Some points, one per row:
[ 0.7 -0.3 -0.1  0.4  0.3  0.9  0.9  0.4]
[ 0.   1.7  0.6 -1.8  0.7  2.2 -1.7 -0.9]
[-0.7  1.4  4.9 -1.3 -0.4  4.4 -0.8  0.5]
[-0.7  2.2 -1.2  0.9 -0.3 -0.4  0.7 -0.3]
[-0.5 -0.4 -0.1  1.8  0.6 -0.2  3.3 -1.8]
[-0.1 -0.4  0.7 -1.  -0.3  1.3 -0.4  0. ]
[-1.3 -0.5  1.1 -0.6  0.5 -1.5  0.2 -0.6]
[-1.1 -1.   1.3 -0.6  0.5  0.2 -0.2 -0.4]
[-1.2  1.6 -0.5 -1.5  0.6 -0.4  0.6  0.4]
[ 1.2 -0.4 -0.1  0.6  2.9  0.  -0.6 -1. ]
[ 0.   0.1 -0.7 -0.2  0.7  1.4  0.2 -1.2]
[-0.4 -1.   2.7 -0.6  0.1 -1.1  0.9  1. ]
[-0.2  0.5 -0.1  0.  -0.6  1.3  0.6  0.2]
[ 0.7  1.1  0.2 -0.7 -0.8 -1.1 -0.5 -0.5]
[-0.3  1.   0.6  0.4 -0.7 -0.6 -0.6  0.2]
[-1.5  1.   1.4 -1.9  0.6  0.5  0.4  1.8]
[ 0.6  0.8 -0.3 -0.7 -0.1 -1.6 -0.1  0.2]
[-0.7 -0.4  0.7  0.5 -0.3 -0.2 -0.7  0.7]
[-0.6 -1.4 -2.5 -1.9  1.3 -0.8 -0.1 -2. ]
[ 1.  -0.7 -1.2  0.9 -1.5 -1.   2.2  1.2]
[ 0.5 -0.6  0.4 -0.7  0.  -0.1  0.2  0.4]
[ 1.1  0.4 -0.3  1.   0.4 -0.3  0.8  1.6]
[ 0.9 -1.3 -0.2 -0.2  0.6 -0.8  0.3 -0.3]
[ 1.   0.4  0.3  0.2 -0.8 -0.9 -0.1 -1.1]
[ 0.   1.1 -0.2 -0.1 -0.7  0.   1.4  0.5]
[-0.9 -0.3  0.2 -0.1 -0.2 -0.5 -0.7 -0.7]
[-0.4 -0.1 -0.1  1.3  0.5  0.   2.8 -1.6]
[ 2.3 -0.4 -0.6  1.4  0.   0.2 -0.2  0.5]
[ 0.4 -1.  -1.1 -0.5  0.3 -0.4  0.9  0.6]
[-0.6 -0.8  1.   1.   1.   1.9 -0.4 -1.5]
[-0.6  0.3 -1.1  1.6 -0.5 -0.5 -0.3  0.2]
[-0.4 -0.2  0.4  0.1  0.3 -0.4 -0.2  0.2]
[-0.1 -0.6  0.3 -0.9  0.6 -0.2  0.5 -0.5]
[ 0.3 -1.1  0.3  0.2 -1.  -0.8  1.7  2.5]
[ 0.6 -1.3 -1.4  0.1 -0.2  0.2 -0.4 -0.5]
[-1.9  0.2  0.8 -1.6 -0.4  1.6 -1.5  0.5]
[ 0.9 -0.6 -0.9  0.3 -0.4  0.2  0.7  0. ]
[ 0.5 -0.5  0.2  0.   0.4 -0.8 -1.  -0.2]
Then 10 other points, each followed by its number:
[-0.3 -0.4  0.8  0.8  1.5  0.8 -0.4 -1.4] 0
[-0.5 -0.6 -0.5  0.1 -0.9  0.1  0.4  1.1] 1
[-0.4  1.7  0.  -0.2  1.1  0.8 -0.3 -0.8] 2
[ 0.2  0.5 -1.  -0.6 -0.7  0.5 -1.1  0.3] 3
[ 0.9 -4.6 -2.9 -0.2  1.3  3.7  0.5 -1.7] 4
[-0.9  0.1  0.2 -0.2 -0.2 -0.2 -1.2 -0.3] 5
[-0.4 -0.6 -0.2 -0.3  0.2 -1.  -0.3  0.1] 6
[ 2.  -1.9  1.   0.   0.   0.3 -0.6 -0.2] 7
[-1.4 -0.9  4.  -2.1 -1.2  0.2 -0.1  2.1] 8
[ 0.   0.  -0.1 -0.4 -1.8 -0.5 -0.5 -0.8] 9
Which three of these numbered points are nearest to each point below by angle, seen from the average point of the first points? Their numbers follow each, nearest first.
[ 1.1 -0.6  0.5  0.3  0.7  0.5 -0.6  0.5] > 7 0 4
[-1.  -0.1  0.2 -0.3 -0.3 -0.1 -0.2  0.2] > 5 8 6
[-0.7 -0.3  0.1  0.9 -0.2  0.5 -1.1  0.5] > 5 1 3
[ 1.1 -0.6 -0.1  0.6  3.1  0.2 -0.9 -1.4] > 0 4 2
[ 0.5  1.4 -1.1 -0.7 -0.2  0.6 -0.8  0.7] > 3 2 5
[-0.1  1.8  0.1 -0.1  0.5 -0.4 -0.5  0.1] > 2 5 3
[-0.4  0.   0.1  0.2  0.1 -1.3 -0.4  0. ] > 6 5 9
[-0.1  0.2 -0.3  0.1 -0.3  1.1 -1.7  1. ] > 3 5 1
[ 0.4  0.9 -0.3  0.3  0.5  1.6  0.1 -0.6] > 2 0 4
[-0.2  0.6 -1.6  0.7 -0.3  0.5 -0.2 -0.4] > 3 2 9
[ 0.4  0.9 -0.1  0.1  0.   0.5  0.5 -0.2] > 2 3 9
[-0.2 -0.4  1.6 -0.3 -0.1 -0.8  0.1  1.5] > 8 6 1
[ 0.1 -0.1 -0.4 -0.1 -0.6 -1.9 -0.9  0.6] > 6 9 5
[ 0.1 -0.4 -1.  -0.6  1.2  1.  -0.3  0.4] > 4 3 2
[ 1.1 -0.5 -0.1  3.   2.8  0.2  0.  -3. ] > 0 4 2
[-0.3  1.4  0.1  0.7 -0.2 -0.2  0.5 -0.4] > 2 9 5
[ 0.  -0.4  0.1 -0.9  0.1 -1.   0.4  0.7] > 6 8 1
[-0.8 -0.8  3.2  1.  -1.5  0.3  1.1  0. ] > 8 7 9
[-0.6  2.   0.1  1.1 -0.1 -0.4  0.4 -0.1] > 2 5 9
[-2.  -0.1  1.6 -0.8  0.2 -1.7 -3.1  1.1] > 5 6 8
[-1.3 -0.6  2.7 -0.3  0.9 -0.4 -3.3  0.3] > 5 8 0
[ 0.9 -0.6  0.   3.6  2.9  0.4  0.1 -3.2] > 0 4 2
[-1.1 -1.4  1.5 -0.3 -0.6 -0.9 -0.4  0.9] > 8 6 5
[-0.9 -0.7 -0.3  0.8 -0.4  0.7 -0.7 -0.4] > 5 4 0
[-0.4  0.6 -0.6  0.1 -0.8  0.6 -0.1  0.2] > 3 1 9
[ 0.5 -1.4 -0.4  0.6 -0.5  0.4  1.  -0.3] > 4 7 1
[ 0.7 -0.4  0.  -0.1 -1.4 -0.6  0.  -0.2] > 9 7 1
[ 2.3  0.4 -0.8  0.6 -1.2  1.  -1.3  0.8] > 3 7 9
[-0.7 -0.7 -0.2  0.1 -0.1 -0.4  0.2 -0.1] > 6 1 5
[-0.4 -0.8  0.7  0.4  0.6 -1.1  0.9  0.4] > 6 8 1
[-0.8  0.4 -0.2  0.  -0.2 -0.5 -0.1  0.1] > 5 6 9
